Here are some points:
[  48   90  -22  127  -40   33  -40 -101   43   31   62  -26  -24   31
  -24  -43]
[ 84 -58 -46  57 -12 -43  42  15  24 -40  14  22 -21 -22 -35 -24]
[-18 -32  25 -11  26   2  -2  24 -33 -15 -22  13  38 -17  53  22]
[ 69  19  40   9 -14   4 -76  -5  52  31  91   1 -65  18 -35 -71]
[-20 -23   7 -23  37   2 -16  18 -20 -13 -27  20  23  -6  35  26]
[-14 -25   3 -19  26  19  -8  12 -28 -15 -16  27  29 -18  36  30]
[-13 -28  36 -23  23   4   2  23 -34  -2 -22  10  40 -30  52  14]
[-24 -21   1 -14  31  16  -6  22 -31 -17 -20  22  21 -12  37  25]
[-10 -36 -25  -6  75  23  30  79 -22 -43 -73  23 -40   8  17  27]
[ 23  48   6  24 -12 -47   0  22  35   3  35 -33 -56   6 -47 -32]
[-22 -33  13 -41  36  15   3  20 -18 -38 -13  42  35 -22  37  39]
[-17 -32   5 -23  48  10  10  26 -29 -14 -25  18  31 -30  24  42]
[ 44  14 -28 121 -40 -38  31 -74  28 -18   5 -61 -33  44  -9 -25]
[ 24 -25 -50  -8 -14  19  27  -4  19 -19   8  52  36 -41 -37  14]
Then 16 other points, each followed by its number:
[-23 -24  11 -23  26   7 -12  15 -25 -20 -15  23  26 -17  39  26] 0
[ -4 -15  21 -29  20   9   0  13 -17 -34 -12  26  32 -16  36  32] 1
[  7 -11   5 -48   7   0  32  -3 -33 -17 -31  27  42  -6  51  35] 2
[-17  48  -6   7 -76  -6 -65 -34  33  10  68 -42 -15  56  -9 -44] 3
[ 20  46  31  -6 -32  47 -93 -31  38  64  73 -11 -51  35   2 -43] 4
[ -3   9   5  21 -33 -19  10  14  13   3  -1 -23 -29  33 -16 -29] 5
[ 35  22 -63  33   7 -59  19 -14  40  -6  24   6 -25 -14 -77 -52] 6
[-48  39   5  14 -52  30  13 -46 -20  60  -7 -52  -5  40  -6 -13] 7
[-19 -27   2 -30  29   8  -4  17 -18 -32 -18  37  37 -26  35  32] 8
[-22 -25  10 -28  28   9  -4  15 -27 -22 -17  27  34 -23  37  28] 9
[ 27  39  -3   4 -67  18 -29 -92  42  17  84 -32 -31  33  -6 -66] 10
[-19 -23   5 -34  32  10  -5  19 -18 -28 -18  39  35 -23  31  28] 11
[ 20  55 -50  28   8 -50  21 -42  46 -14  35   3 -28  -8 -69 -45] 12
[ 82 -48 -34  23 -13 -37  30  20  13 -13  24  25  -8 -38 -53 -43] 13
[-24 -24   6 -17  27  11  -8  21 -41 -12 -15  16  29 -19  37  24] 14
[ -7  40  -2  26 -72  16   7 -25   5  79   1 -61 -50  23 -21 -10] 15
Which three of these numbered points are nearest to each point below, looking only along the 6 directions in which the first points spread most? Their numbers follow each, nearest first.
[-42  36  -4  24 -72  22   1 -30 -29  45   8 -53 -39  52 -20 -13] > 15 7 5
[ 28  52 -47  26  -1 -66  16  -3  40  -7  38  -5 -47   4 -60 -58] > 12 6 5
[-37  18  24  13 -47  26  16  -4  13  37  -4 -46   1  59  -5  -9] > 7 15 5
[ 33  32  -2  69 -40  13 -64 -12  35  55  55  -5 -53  52 -17 -33] > 10 3 4
[-37 -24  19 -23 -15  -3 -25   7 -34 -36 -27  35  75 -29  37   7] > 2 9 1
[ 10  16 -11 -20  28  26 -26  10  39  29   1  28  41 -34   1  14] > 1 11 0
[  8  45  -1  59  -1  20 -22 -34  44  -5  19 -14  -5  27  -8 -15] > 15 7 5
[-17 -27  10 -16  22   8 -15  18 -34 -16  -3  24  32 -22  41  31] > 0 1 9
[ 27 -35  31 -53  -2   8  -7  35 -18  31 -10 -13 -23 -17   6  14] > 1 0 14
[-28 -36  10 -34  33  10   3  24 -28 -30 -15  28  34 -27  32  33] > 8 11 9
[ 37   9  21  34  13 -35  48 -23  19 -36 -51 -21  -4  -3 -15  25] > 5 6 15
[-31   6   8  -8 -30   0   9  21  11  12   0 -23 -21  33 -11  -9] > 5 15 7
[ 22  -8  29 -12  53  20 -15  57 -47 -36 -65 -20   1 -41   2 105] > 14 0 11
[-23 -14  15 -14   5  12   6  -5 -51  30 -33 -11  25  14  48  38] > 14 0 2
[ 59 -26   1  61  42 -41  24  35  15   1 -23 -30 -25  15 -20 -18] > 5 13 6
